In the rows, zero is written as 128.
Which row each row swaps with, under one turn or mirror:
The rows were stretched afterwards, more along some directions than others.
nuted: [111 122 107 104 119 102  90 178 138 142 139 126 143 137  99 140 139 148]
lafof: [105 134 170 101 127  90 116 172 120 139 146 124 160 135  88 134 136 115]
Pasuz: [ 91 139 128  92 138  89  93 192 110 123 150  92 180 120  64 132 133 150]
pozet: [136 139 151 101 132  76 109 157 118 150 122 133 128 128  91 134 154 121]
Ropu: [119 108 146 108 104 107 121 147 103 137 133 111 146 141 121 153 134 147]
fised: [128 148  88  96 118 167 108 160 161 120 113 103 161  98 104 150 117 159]
Bam: [117 125 108 107 120 117 134 150 132 121 131 109 158 131 118 121 140 146]
Tur: [120 132 148 132 114 119 116 145 143 125 117 129 127 128 106 162 124 120]
Kidi: [130 122 107 106 137 135 123 179 130 136 148 117 157 134  94 157 139 148]
tuv: [122 149  87  87 119 169 114 164 155 112 119  99 168 101  98 150 118 167]
zekaz: [110 154 107 112 134 115 121 190 142 124 126 125 171 117  87 137 139 143]
kere: [142 142 123 108 120 109 119 136 156 117 108 133 145 121 102 132 142 154]
sete: [ 88 134 130  92 137  84  98 190 102 127 150  91 183 126  68 129 134 145]
bal: [ 95 130 144 105 140 109 118 192 113 132 146  96 154 137  92 152 158 141]
talib: [112 126 116 101 123 133 123 172 124 113 146 106 177 133 104 139 129 134]
meb: [106 125 112 110 134  99 126 172 124 136 130 108 160 111  90 131 158 152]
gad: [130 130 120 109 128 110 128 171 134 125 126 100 152 103  87 131 145 137]
larav: [142 118  98  92 114 132 115 164 135 116 122  99 155 116 102 150 139 185]
nup: [121 125 143 130 110 119 116 149 144 126 118 125 121 127 105 154 128 126]
Vek: [129 105 130 109 115 112 129 163 126 135 138 117 140 140 120 143 141 153]
gobol: [131 114  82 100 114 149 110 182 129 130 141 105 163 129 115 164 138 170]
vap: [127 134 148 128 112 120 122 133 147 122 112 129 124 126 106 161 121 122]
Dokod: [111 129 126 110 136  90  95 180 120 144 124  98 171 133  91 152 149 142]
tok: [115 146  81  90 116 162  97 177 155 114 121  95 181 100  97 151 118 167]
bapil: [ 92 146 143  96 136  81  98 184 106 131 146 100 172 120  65 127 133 136]
zanam: [134 131 107 106 131 119 108 169 132 133 123 111 166 106 105 120 150 152]
pinad: [124 134 152 118 146  95 110 162 119 137 137 147 134 125 112 143 139 140]
Pesez: [118 135 119  86 130 118 131 178 126 143 125 104 151 128  90 138 128 151]
nosam: [ 92 147 139  92 140  78  97 191 100 127 153  98 171 125  63 132 132 142]
raduk: [107 137 106  78 112 106 114 180 104 126 147  82 200 139  87 146 129 156]
Dor: [112 143 173 116 118 101 117 141 111 155 137 126 140 137 108 127 145 125]
dazil: [117 152  83  94 121 168 110 172 157 109 122 102 174 101 100 153 117 160]
Zaket: [110 121 111 102 125  99  95 175 132 147 138 134 146 143 101 140 139 145]
gim: [123 133 150 140 112 111 117 138 145 129 115 134 125 126 106 157 132 118]
biku: [107 123 112 107 118 103  95 173 133 147 140 131 142 144 101 138 140 145]
Faver: [158 141  99  94 123 134 115 145 162 125 104 119 160 102 106 127 131 141]
papav: [116 153  95  92 115 161 112 163 155 117 120  98 172 107 101 148 119 159]
zuren: [125 127 137 130 110 124 119 143 144 121 115 120 127 125 107 162 123 133]
fupe: [124 139 156 133 117 109 116 141 142 126 113 134 120 125 102 156 131 122]
ligat: [138 131 133 120 111 116 116 151 136 156 125 115 144 120 108 127 145 126]
guvem: [110 123 104 100 116 109  94 172 134 139 137 125 150 145 102 146 138 152]
puz: [105 128 108 101 119  97  94 175 128 142 142 123 149 146 100 140 140 147]
tob: [117 131 145 133 117 118 121 149 141 120 120 128 123 125 105 160 131 124]
Zapes: [122 152  95  95 116 161 109 152 154 118 112 106 165 102 104 151 117 156]
piga: [116 122 136 125 132  96 116 161 127 156 117 141 139 123 115 132 133 135]
fipo: [123 108  98  89 136 134 117 173 135 123 128  85 169 131 108 144 133 166]
bika: [112 124  95  94 115 117  98 168 133 118 121 120 178 126 101 131 151 160]
dar: [ 90 135 121  92 130  95  93 194 103 124 154  89 180 123  69 132 130 153]
bak: [114 126 126 109 131 103 111 166 137 124 123 141 147 114 112 138 148 144]
gevel: [117 149  86  90 117 165 108 165 157 110 115  99 172 100 100 151 116 162]

biku pairs with Pasuz
fised pairs with zuren
Pesez pairs with Dokod
Zapes pairs with vap
puz pairs with nosam

Which row each row swaps with, under one turn or mirror:
The rows were stretched afterwards, more along some directions than others.
fasi: [120 145 124  97 138 124 113 123 125 146 135 132 128 137 119 106 118 123
 130 130 116]
Pada: [141 125 130 104 112 135 125 144 104 125 138 122 110 119 137 125 133 137
 113 139 121]
rol: [128 141 136 118 116 135 147 108 134 146 128 113 126 106 134 128 140 123
 134 130 140]
Pim: [120 147 128 130 114 127 123 147 114 111 135  88 139 139 132 176 152  96
 117 153 117]
ped: [128 119 141 140 131 152 133 149 118 147 115 138 158 150 109 123  93 141
 143 133 132]
ses: [126 116 128 121 115 128  87 158 121 116 134 134 124 148 113 130 124 118
 116 148 122]
Lir: [146  86 143 122 113 125 119 130 135  96 139 126 120 104 131 138 140 109
 128 152 128]
Dosi: [126 113 105 134 154 118 112 159  98 127 150 114 130 124 112 115 129 143
 148 118 129]
Nani: [129 131 125 138 145 150 102 127 121 127 140 151 142 122 135 123 139 126
 151 146 108]
Sikup: [102 149 122 130 122 135 136 139 122 123 127  90 141 148 130 169 149 109
 127 140 132]
Ruro: [136 145 137 127 111 134 153 131 149 124 119 134 124 122 114 117 113 135
 104 130 107]
situ: [158 122 155 123  89 131 136 121 115 132 126 122 115 114 133 132 111 103
 119 141 111]
velol: [113 127 116  99 133 121 142 112 117 162 119 104  93 106 122 148 139 118
 134 138 146]
zep: [118 137 129 112 128 134 121 125 175 129 113 153 125 133 133 129 125 148
 124 142 123]
pep: [136 117 125 100 127 152 111 138 115 147 125 128 131 129 145 104 115 150
 135 141 144]
rosu: [143 121 148 108 145 141 130 127 138 112 148 167 126 126 127 109 100 150
 132 156 118]
Kopa: [124 132 127 126 151 104 126 126 124 111 158 118 120 118 117 141 137 105
 135 117 116]
mufa: [139 130 130 111 115 140 113 118 131 111 131 135 101 116 145 134 131 117
 127 193 120]
Mudu: [135 138 137 108 114 117 116 140 109 131 136  95 118 138 120 153 136 100
 112 146 152]
simud: [125 128 143 104 122 123 142 101 139 152 138 119 109 106 126 124 131 120
 144 128 140]
gol: [124 124 133 131 114 150 140 155 124 152 108 131 144 152 108 121  92 147
 138 132 124]
mesed: [133 126 129 151 120 127 121 134 149 118 120 138 128 134 122 152 148 124
 119 122 118]
San: [135 132 133 127 114 148 139 117 134 124 118 142 118 123 144 129 114 137
 133 175 109]
Num: [140 109 127 108 123 136 103 139 121 138 126 111 129 134 142 122 124 125
 136 131 163]
kifud: [133 135 126 120 115 141 130 118 136 112 125 139 108 119 149 137 127 123
 129 183 115]
zomo: [133 118 129 110 122 142 107 136 127 139 126 111 131 138 142 124 122 127
 132 137 168]
pigok: [125 135 126 128 143 100 132 130 132 109 154 117 119 124 108 142 133 109
 125 116 107]
Felez: [ 92 147 115 115 140 141 134 125 157 142 119 128 133 141 133 140 131 151
 136 140 141]
talet: [130 109 107 134 139 116 108 163  99 128 148 116 124 110 116 120 140 135
 145 121 132]
vosed: [118 122 131 139 125 150 146 154 126 149 109 139 150 149 114 125  98 150
 142 133 121]
nuzot: [123 145 128  97 148 119 110 123 131 150 139 132 124 135 111 103 118 123
 136 129 114]
Bur: [115 162 115 101 145 122 122 122 128 139 144 124 113 132 121 113 133 134
 122 130 130]
ruli: [148 114 125 130 122 126 115 129 115 120 119  96 124 143 134 155 142  90
 121 136 146]
dufes: [145 122 131 101 115 129 120 142 102 117 144 126 108 113 146 124 137 126
 112 147 116]
dofi: [153 127 156 116  89 130 137 122 117 142 124 129 108 112 130 133 109 109
 121 142 104]
somu: [121  94 131 121 119 109 129 143 120 126 149 122 116 126 107 138 132 119
 137 111 134]
kufo: [129  98 134 128 120 122 109 149 121 115 149 141 116 127 110 126 125 132
 128 121 125]
loka: [141 101 144 122 117 131 120 128 129 111 120 123 137 134 122 138 117  97
 128 153 114]
mozi: [141 105 139 111 117 125 116 136 121 121 126 130 136 145 119 127 112  98
 129 147 105]
Notul: [143 111 142 119 145 143 140 125 131 112 143 163 123 126 125 110  99 156
 135 148 125]
silu: [132 109 124 124 147 140 140 142 114 116 145 137 127 138 130 115 108 148
 143 139 136]
Niku: [102 146 123 130 120 128 136 139 123 125 127  92 138 138 134 171 154 102
 127 140 129]
Sefog: [121 138 131 109 129 138 122 126 176 130 117 157 125 129 131 120 121 154
 119 143 124]
gonu: [154 126 136 101 100 127 120 143 100 110 147 116  99 111 145 140 139 121
 101 160 113]
Ral: [129 132 127 122 148 100 128 129 122 110 157 110 120 122 112 142 134 102
 134 120 108]
dos: [121 133 128 142 111 120 134 133 158 124 119 125 121 136 121 164 148 124
 115 121 137]
tor: [135 118 150 119 121 146 132 145 116 152 122 133 144 138 115 124  94 133
 137 140 139]
Dis: [166 112 132 121 120 130 104 137 116 112 125 112 132 142 140 135 132  98
 117 142 136]
Zilop: [128 113 125 123 144 137 140 139 126 111 150 137 123 136 121 117 109 152
 143 133 134]
nizor: [120 143 126 142 119 134 142 135 124 111 151 102 122 136 124 138 132 120
 120 120 153]
vofi: [118 123 135 107 122 120 148 105 135 146 140 116 115 102 127 129 138 123
 141 118 143]
vated: [166 127 156 116 115 132 115 127 137  97 147 152 128 109 137 127 136 122
 112 162 105]
Loto: [155 125 157 115  96 132 138 115 122 142 119 137 112 105 134 128 110 109
 121 144 104]
vevap: [132 109 113 131 137 118  98 159 109 125 148 121 122 107 111 121 145 132
 143 131 128]

Mudu pairs with vated
Nani pairs with velol
nizor pairs with Ruro
Bur pairs with rol
simud pairs with nuzot

